Where one turn sends some rows of the set: a few examples, then the rows asked
Z_522: [-0.85 -1.26  0.55 -1.75  0.41 -0.74 -1.73 -0.48 -0.54  0.26  0.44 -0.32
  1.29 -0.08  0.55 -0.64 -2.99 -0.39 -1.29  1.13]
Z_514: [ 2.14 -0.54  0.07  1.10  1.24 -1.17  0.85 -1.26 -2.22 -0.68 -0.50  0.34
 -1.13 -0.49 -0.04 -0.28 -0.02  0.64 -0.09 -1.26]
Z_923: [ 0.30 -0.56 -1.59  2.21 -0.35 -0.33 -1.56  1.09  1.48  0.48  0.22 -1.46
  0.86 -2.06  3.03 -0.44  0.28  0.13  0.01  1.44]
Z_654: [ 0.50 -2.45  0.04 -0.47  0.75 -2.05  0.68  0.04  2.77  0.72  0.25 -0.37
  1.50 -1.07  0.65 -0.85 -0.31  1.10 -1.00  2.02]
Z_885: [-0.02  1.33  1.61  0.55  0.11 -1.45 -0.61 -0.64  0.54  0.49 -1.02 -1.13
 -0.17  0.03  1.52 -0.60 -1.07  0.88 -1.88  1.15]
Z_897: [ 1.67 -0.62 -0.88 -1.21 -2.02 -1.50  1.43  0.37 -0.50 -1.10  0.87 -0.38
 -1.02 -0.92 -2.63 -1.19 -0.16  0.24 -0.17 -0.52]
Z_121: [-0.09 -3.48  0.01  0.00 -0.85 -2.22 -0.57  0.36 -0.49  1.58  0.56 -0.99
 -1.43 -0.47  2.59 -0.82  0.68 -0.13  1.06  0.53]
Z_921: [-0.19  0.20 -2.28  1.73  0.64 -0.50 -0.76  0.60  1.98 -0.22 -0.85  1.22
 -1.52  0.18 -0.68  0.73 -0.36 -1.16 -0.40 -0.51]
Z_115: [-1.05 -1.46 -2.84  1.09  0.80 -0.11 -0.24  0.45  0.73  0.49  1.77 -0.54
 -2.22  0.08 -0.88 -1.74 -0.26 -0.95 -1.34  0.39]
Z_374: [-0.23  0.24 -2.22  1.88  0.94 -0.88 -2.26 -0.19  0.18  0.30  0.81 -2.74
  0.96  0.26  1.94 -0.82 -1.55  0.18  0.19  1.30]
Z_14: [ 0.41 -0.94 -1.95 -0.12 -0.48 -1.35 -1.44  2.82  2.32 -0.09  1.35 -2.55
  0.64 -1.55  1.13  0.24 -0.79  0.17  0.59  1.11]
Z_649: [ 0.63 -0.01 -2.12 -0.15 -0.61 -2.24 -2.72  1.63  1.93 -0.43  1.46  0.32
  1.56 -0.24  0.93 -1.00 -1.30 -0.73  0.30  1.69]
Z_931: [ 1.95 -1.01  0.76  0.01  0.06 -0.06  0.95 -0.93 -0.34 -0.13  2.83 -1.57
 -0.27  0.02  1.15 -2.34  0.16  0.32  1.05 -1.64]
Z_99: [ 0.06 -0.64 -0.90 -2.23 -2.35 -3.00  0.44  0.32  0.34  0.69  0.18 -1.58
 -0.35 -0.39  1.14 -0.68  0.97  0.44  1.83  1.24]
Z_222: [ 1.09 -2.09  0.49  2.16 -0.81 -1.06 -0.09  0.06 -0.30  0.21  0.65 -1.01
 -1.19  1.95  2.35 -0.85 -1.83  0.24  1.19 -0.08]
Z_200: [ 0.75 -2.57 -0.94  1.19 -0.22 -0.56  0.37 -1.36 -1.01 -0.54 -0.86 -1.33
 -2.01 -0.06 -1.15  1.14  0.49  0.73  0.99 -0.16]
Z_60: [ 2.17 -1.21 -0.29 -0.29 -0.26 -1.17 -0.41 -1.42 -1.82 -1.39  0.40  0.45
  0.53  0.33 -2.15 -1.67 -0.91 -0.78  0.32 -0.95]
Z_736: [ 0.25 -1.88  0.85 -0.25  0.42  1.17 -0.96 -0.20  1.86 -0.12 -0.50 -2.67
 -0.27  0.37  0.82 -0.77  0.09  0.30 -0.51  1.85]
Z_487: [-0.75 -0.91 -2.63  1.51  0.50 -0.07  0.25  0.86  1.00  0.62  1.93 -0.73
 -1.97 -0.21 -1.46 -1.72  0.01 -0.96 -1.27  0.07]
Z_657: [ 0.96 -0.10 -0.82 -0.06  1.55 -1.38 -1.14  0.70  0.69 -0.86 -0.82 -0.53
  1.53 -1.20 -0.50  2.01 -0.93 -1.02  1.13 -1.52]
Z_272: [-0.48 -0.23 -1.51  1.91 -0.57 -1.76  0.38 -0.60 -0.52  0.80  2.77 -1.42
  1.04 -1.53 -1.22 -2.10  0.97 -0.25 -0.51  1.17]
Z_117: [-0.90 -0.95 -1.91 -2.15 -2.04 -1.27 -0.06 -0.83  1.36  0.40  0.16 -0.91
 -1.89  0.37 -0.22 -0.21 -1.40 -0.24  0.30 -1.69]
Z_777: [ 0.29 -0.40  0.69 -1.25 -0.93 -0.44  0.49  1.06  0.98 -0.89  1.98  0.26
  0.49 -0.04  0.18  0.28 -1.79  1.32 -0.13  2.87]
Z_926: [ 1.87 -0.37 -0.75 -0.16 -0.24 -1.31  1.24  0.04  0.19 -0.07 -0.34 -0.45
  0.69  0.98  2.14 -2.04 -2.97  0.02  0.53 -1.42]
Z_940: [-0.08 -1.12 -0.52 -0.98 -1.40 -1.03  0.10 -0.69  0.55 -0.01  0.09  1.37
 -1.27 -1.04  1.86  1.87  0.30  0.53  1.65 -0.84]
Z_829: [ 0.82  0.68 -0.01  0.59  0.50 -0.14 -0.39  0.70 -1.31 -0.56  1.72 -0.63
  2.11 -2.53 -0.57  0.52  1.00 -0.83  1.35 -0.17]
Z_804: [ 0.56  1.49 -2.09 -0.25  1.12 -0.69 -1.76  1.69  0.04 -0.35  1.79 -0.51
  0.09 -0.30  2.30 -1.49 -1.76 -0.16 -0.51  0.96]
Z_119: [ 1.01 -0.32 -1.60 -2.61 -2.03 -0.48  0.22 -0.30  0.45 -0.57 -0.56 -0.19
  1.39  0.55  1.16 -1.96 -1.03 -0.75  1.75  0.34]
Z_266: [ 0.26  0.30 -1.88  1.58  0.73 -0.85 -0.85  0.76  2.01 -0.83 -0.70  1.37
 -1.83  0.68 -0.24  0.99 -0.66 -0.75 -0.24 -0.22]
Z_574: [ 0.67 -2.99 -1.56  0.01 -1.78 -1.63  0.79 -0.74  0.13  0.13 -0.89  0.66
 -1.07 -1.93 -1.44 -0.38  1.09 -0.03 -0.25 -0.18]
Z_359: [ 0.93  0.43  0.15  0.38 -0.33  0.28 -0.41  0.60 -1.12 -0.96  1.69 -1.24
  2.29 -2.59 -0.39  0.20  0.91 -0.77  1.28  0.12]
Z_319: [ 0.94 -2.34  0.34  0.41  0.30 -2.10 -0.09 -1.97 -0.21  0.18  1.51 -0.79
  1.02  0.03  1.00  0.95  0.04  0.75  2.71 -0.96]
Z_7: [ 0.36  0.36 -1.26  0.24  1.55 -0.90 -1.17  0.62  0.40 -0.67 -0.83 -0.51
  1.03 -0.99 -0.92  2.35 -0.67 -1.07  1.18 -1.32]
Z_912: [ 0.69 -0.25 -0.68  0.21 -2.27 -1.33  0.08 -1.96  1.31  0.30  1.12  0.20
 -0.42  0.79  0.14 -3.36 -0.33 -0.55 -0.39 -1.33]
Z_455: [-0.20 -0.45 -1.31  1.99 -0.17 -1.42  0.05 -0.20 -0.53  0.65  2.96 -1.16
  1.31 -1.37 -1.75 -1.86  0.93 -0.77 -0.04  0.78]

Z_940 turns into Z_319
Z_649 turns into Z_14
Z_119 turns into Z_99
Where do these go?
Z_60 turns into Z_897
Z_359 turns into Z_272
Z_829 turns into Z_455
Z_654 turns into Z_736

Where one turn sends some rows of the set: a few examples, then the rows asked
Z_691: [ 0.39  0.84  1.48  0.00  0.23  0.30 -0.75  0.54  0.44 -0.47 -0.52 -1.42
 -0.28 -3.31 -0.88  1.48  0.89  0.26 -1.98  0.23 -1.27 -0.40 -0.27 -1.74
 -1.13]
Z_815: [-0.33  0.61 -1.56  1.28 -0.21  2.35  0.31  0.07  0.65 -0.44 -1.70 -1.01
  1.60 -0.93 -0.21  1.81 -0.76 -0.61 -1.60 -1.19  2.58 -0.27  1.05 -2.46
  0.14]
Z_847: [ 0.72  0.88 -2.15 -0.27 -0.90 -0.12  0.07  0.47 -2.02 -1.80  1.95  1.01
 -0.73  0.25 -0.12 -0.27  1.65  1.77 -0.86 -0.55  1.27 -2.13 -0.48  0.47
  1.00]
Z_448: [-0.08  0.21 -2.41  0.34 -0.10  1.12 -1.82  1.30 -0.74  0.82 -1.99 -0.26
 -0.66 -0.74 -2.20  2.03 -1.21 -0.93  0.92  0.05  0.64 -2.61 -0.45  0.53
 -1.51]
Z_959: [-0.45  1.04 -2.94  0.99 -0.35  0.48 -1.74  0.37 -1.32  0.72 -2.14  0.30
 -0.16 -0.63 -1.33  1.56 -1.20 -1.35  0.42  0.94  0.10 -2.82 -1.45  0.38
 -1.16]
Z_543: [ 1.44  0.14 -2.19 -0.73 -0.41 -0.41 -0.80 -0.82 -1.62 -1.96  1.34  0.16
 -0.05  1.05 -0.43 -0.36  1.32  0.46 -0.29 -0.30  1.34 -2.64  0.58  0.33
  1.36]
Z_429: [ 0.21  2.38  1.06  0.37 -0.59  0.17 -0.14 -0.41  0.17 -0.85 -0.77 -1.29
 -0.84 -2.82 -0.78  1.24  0.99  0.15 -0.65 -0.94 -1.80  0.27 -0.50 -1.89
 -1.18]
Z_499: [-0.21  2.66 -2.70 -1.57 -2.23 -0.30  0.09 -0.77  0.28  1.09  1.48  0.91
 -2.55 -1.01  0.02  1.74  0.67  1.31 -0.76  0.42  1.08 -0.59  1.30 -2.04
 -0.61]
Z_326: [-0.40  3.44 -2.60 -1.38 -1.88 -0.13 -0.03  0.22 -0.05  0.65  1.95  0.98
 -1.14 -0.61 -0.35  2.02 -0.55  0.26 -0.40  0.46  1.56  0.31  0.37 -2.60
  0.07]
Z_191: [-1.01  1.27 -1.55  0.41  1.00  0.92  1.44  1.90  0.24  1.37  0.22 -1.03
 -0.45 -0.38  0.99 -0.91 -1.09  0.61 -3.20 -0.99 -0.89 -1.59  0.75 -0.56
 -1.86]
Z_546: [ 0.06  3.01 -1.56 -0.31 -2.88  0.23  0.06 -0.76  0.26  1.65  1.58  0.48
 -2.06 -1.17  0.63  1.70  0.22  0.32 -0.36  0.93  1.14  0.23 -0.22 -2.65
 -0.28]
Z_234: [-0.46 -1.75 -1.52  0.51 -2.34  0.64 -1.07  0.04  0.20 -0.34 -1.05 -1.04
 -0.93  0.32  0.31  0.47 -0.15  2.75 -2.60 -0.48  0.21 -1.24  1.56 -0.30
  1.35]
Z_890: [ 0.01  2.79 -2.96 -0.44 -2.35 -0.35 -0.06 -0.30  0.04  1.04  0.14  1.35
 -1.85 -0.61 -0.30  2.00 -0.98  0.99 -0.16  0.27  1.78  0.25  0.02 -2.69
 -0.27]
Z_77: [-1.59  0.59 -0.38 -0.08 -1.42  0.40 -0.83 -1.31  0.82  0.06 -0.75 -1.36
 -2.44  1.86  0.82 -1.03  0.22 -1.99 -0.46  0.99 -1.09 -2.39  1.02 -0.06
 -0.25]
Z_794: [-1.93  0.90  0.17 -0.54 -1.39  1.20 -0.85 -0.55  1.03  0.64 -0.71 -1.91
 -1.69  0.75  1.14 -1.09  0.64 -2.60  0.20  1.08 -0.75 -1.05  0.42 -0.18
  0.09]
Z_276: [-2.54 -1.13 -0.02  1.42 -3.03 -1.09 -0.29  1.10 -0.89 -0.93 -0.78 -1.62
 -1.42 -1.78  0.12  1.48  0.83  0.84 -0.13  0.44  0.60 -2.09 -1.16 -1.07
 -0.15]
Z_808: [-1.68  1.35 -1.26  0.52  1.56  0.79 -0.19  2.25  0.19  0.73  1.12 -0.97
 -0.83  0.46  1.38 -1.90 -0.24  0.96 -2.26 -0.82 -0.37 -1.84  0.25 -0.66
 -1.22]
Z_478: [-1.09  0.45 -1.83  0.06  0.92 -0.74  0.85  2.57  0.43  1.69  1.02 -1.33
 -0.84 -0.48  1.07 -0.70 -0.37  0.66 -2.56 -1.15 -0.51 -2.24  0.46 -0.84
 -1.74]
Z_97: [-0.25  0.73 -2.07 -0.24 -0.03  1.20 -2.76  0.54 -0.94  1.12 -1.64  0.10
 -0.67 -0.77 -2.13  1.99 -0.32 -0.84  1.16  0.29  0.07 -2.55 -0.07  0.70
 -1.16]
Z_615: [ 1.47 -0.19 -2.61 -0.73 -0.66 -0.27  0.18 -0.75 -1.67 -1.85  1.07  0.86
  0.79  0.67 -0.07 -0.80  1.03  0.92 -0.64 -0.72  0.72 -1.19 -0.14  0.60
  0.69]
Z_249: [-1.07  0.47 -1.00  0.53  1.11 -0.17  0.18  2.12  0.10  1.44  1.28 -0.90
 -1.07 -1.18  1.22 -0.99 -0.11  0.57 -2.05 -1.44 -0.57 -2.73  0.49 -0.44
 -2.30]
Z_105: [ 1.17 -0.62 -2.56 -0.99 -0.93 -1.27 -0.53  0.23 -1.56 -1.86  1.43  0.28
  0.14  0.07 -0.57 -0.42  1.45  0.83 -0.11  0.26  1.14 -1.81 -0.87  0.19
  0.81]
Z_5: [-0.11  2.98 -2.66 -0.83 -2.32 -0.58  0.11 -0.07  0.40  1.06  1.10  0.89
 -2.67 -0.39 -0.37  2.45 -0.15  0.68 -0.58  0.62  1.17 -0.59  1.43 -2.28
 -0.01]
Z_344: [-0.03  1.29 -2.14  1.56  0.66  3.99 -0.35 -0.17  0.33 -0.07 -0.74 -1.20
  1.44 -0.22 -0.32  1.71 -0.72  0.11 -0.89  0.21  1.63 -0.70  0.32 -1.75
  0.18]
Z_469: [ 1.16 -0.14 -2.76 -0.78 -0.77  0.26 -0.45 -0.05 -0.80 -2.01  0.47  0.81
 -0.26  0.47  0.17 -1.44  1.17  1.20 -0.09  0.62  1.59 -2.00 -0.31  0.44
  1.20]
Z_369: [-2.09  0.66 -2.12  0.89  0.46 -1.10  1.05  0.88 -0.40 -0.24  0.35 -0.73
  2.35  0.16  0.86  1.96  0.75 -0.82 -0.91  0.04  2.37 -1.09 -0.84 -0.97
  1.05]
Z_338: [-1.48  1.45 -1.54  0.92 -0.43  0.45  0.81  1.42 -0.25  0.52  1.75 -1.09
  2.83 -0.16  1.65  1.55  0.82 -1.17 -0.93  0.50  1.29 -1.66 -1.34 -1.11
 -0.36]
Z_715: [-1.67 -1.52 -0.51  2.36 -2.05 -1.86 -0.18 -0.08 -0.75 -0.48 -1.33 -1.64
 -0.10 -0.60  0.16  2.14  0.23  0.44  0.15  0.87  1.48 -2.45 -0.13 -1.11
 -0.95]
Z_372: [-1.65  0.61 -0.99 -0.74 -2.01  1.63 -1.97 -1.80  1.06  0.70 -0.44 -1.15
 -2.25  1.39  0.76 -0.49 -0.03 -2.29 -0.45  0.46  0.24 -1.89 -0.08 -0.33
 -0.68]
Z_388: [-1.76  3.59 -3.06  2.04 -2.08  0.58 -0.07 -0.92  0.17 -1.23 -0.82 -0.92
  0.39  0.07  1.52  1.94  0.13  0.37 -2.10  0.83  0.33 -2.18  0.39 -1.41
 -0.39]
Z_361: [ 1.04  1.60  0.85  0.55 -1.27 -0.42 -0.64  0.36  0.26 -1.82 -0.03 -1.58
 -0.32 -3.63 -0.10  0.92  0.27  0.86 -1.00 -0.26 -0.75  0.13 -0.02 -1.15
 -0.58]
Z_929: [-1.77 -1.52  1.08 -0.13 -1.34  0.88 -1.33  1.59  0.90 -0.16  0.88  0.36
 -0.85  0.49  0.05  1.27 -0.02 -0.46  0.01  0.82  1.77 -0.74  1.33 -1.71
  1.27]
Z_513: [ 0.97  0.81  1.36 -0.05 -0.89  0.79 -0.17  0.23  0.37 -1.39  0.06 -1.96
 -1.08 -2.99 -1.13  0.90  0.14  0.29 -0.90 -0.59 -0.54  0.32  0.69 -2.15
 -1.04]
Z_179: [-2.12  2.69 -1.76  2.33 -1.85 -0.12  0.79 -1.21  0.38 -0.28 -1.76 -1.14
  0.34  0.84  1.25  1.66 -0.75 -0.17 -1.53 -0.53  1.13 -2.61  0.74 -1.18
  0.80]
Z_84: [-1.51  0.38  0.18 -0.27 -0.98  0.83 -0.64 -1.65  0.68 -0.12 -0.19 -2.02
 -2.02  0.91  0.86 -0.60  0.53 -3.06 -0.24  0.48  0.12 -2.27  0.86 -0.75
 -1.11]
Z_860: [-0.48  0.22 -2.45  0.29  0.15  0.69 -1.23  1.51 -1.01  1.52 -2.83  0.58
  0.44  0.03 -1.39  1.41 -1.09 -1.01  0.23  0.36  0.16 -1.78 -0.89  0.70
 -1.34]
Z_154: [-0.02  0.23 -1.87  0.83 -0.02  1.55 -2.47  1.25 -1.27  0.88 -1.45  0.40
  0.29 -0.02 -1.56  1.75 -1.20 -1.40 -0.60  0.39 -0.24 -3.10 -0.83  0.19
 -1.43]
Z_68: [-1.53 -0.81 -0.12  0.63 -1.52 -0.22 -1.29  0.97 -0.05 -0.07  1.03 -1.03
 -0.15  0.95 -0.12  1.88  0.09 -0.38  0.33 -0.14  2.66 -0.08  2.07 -2.72
  0.96]
Z_935: [ 0.17  0.81 -2.23  0.11 -0.86  1.13 -2.23  0.80 -1.11 -0.10 -2.38  0.44
  0.63 -0.90 -1.62  1.91 -0.11 -0.23 -0.11  0.87  0.06 -2.05 -0.81  1.32
 -1.67]
Z_878: [ 0.89  0.99  0.70 -0.38 -0.49 -0.47  0.10 -0.72 -0.25 -1.59 -0.02 -2.59
 -0.33 -3.06 -0.91  1.48  1.17  0.72 -1.48 -0.38 -0.55 -0.36  0.43 -1.79
 -0.95]
Z_23: [ 1.96  0.34 -2.68 -0.26 -0.43  0.02 -0.62 -0.33 -1.26 -1.86  0.97  1.36
  0.18  0.21 -0.17 -0.65  1.10  1.26 -0.43 -1.33  0.78 -1.39 -0.88  0.37
  0.29]
Z_24: [ 0.58  1.39  0.83  0.75 -0.44  0.03  0.22 -0.81 -0.38 -1.42 -0.75 -1.65
 -0.45 -3.23 -0.78  0.82  0.49  0.09 -0.61 -0.59 -1.20  0.17 -0.32 -2.30
 -0.95]
Z_540: [-1.08 -1.16 -0.98  0.74 -1.59  0.35  0.57  0.40 -0.14 -0.36 -1.55 -1.87
  0.22  1.15  0.08  0.61  0.24  2.43 -2.15 -0.64  0.83 -1.59  2.76 -1.26
  0.15]
Z_51: [-1.89  1.02 -1.35  0.34  0.83  0.44  1.29  2.09 -0.14  0.73  1.72 -0.77
 -1.36 -0.43  1.30 -0.26 -0.28  0.56 -3.23 -0.44 -0.29 -1.67 -0.04 -1.38
 -2.39]
Z_953: [-2.16  1.26 -0.28 -0.83 -0.98  0.53 -0.95 -1.64  1.00 -0.35 -0.27 -0.75
 -1.28  1.74  0.96 -1.02  0.07 -2.86  0.08  0.62 -0.53 -1.42  0.64 -0.84
 -0.56]
Z_366: [-0.31  3.00 -2.76 -1.19 -2.56  0.34 -0.38 -0.82 -0.50  1.13  1.25  0.36
 -1.73 -0.21 -0.94  2.82 -0.41  1.20 -0.87  0.72  0.85 -0.43 -0.16 -2.29
  0.09]
Z_541: [-1.92  0.92 -0.84 -0.98 -0.54  0.86 -0.69 -1.39  1.37  0.37 -0.27 -0.06
 -1.66  1.92  1.18 -1.10  0.91 -2.52 -0.04  0.51 -0.49 -1.41 -0.22 -0.45
 -0.95]
Z_849: [-1.82  1.84 -1.20  0.65  0.57 -0.63  1.01  2.73  0.21  1.25  0.63 -0.49
 -0.84 -0.07  1.44 -0.63 -1.06  0.69 -2.38 -1.46 -0.43 -1.01  0.47 -1.09
 -1.67]

Z_615 turns into Z_5
Z_68 turns into Z_815
Where do these go?
Z_326 turns into Z_513
Z_794 turns into Z_154
Z_249 turns into Z_541
Z_338 turns into Z_929
Z_890 turns into Z_878
Z_847 turns into Z_546

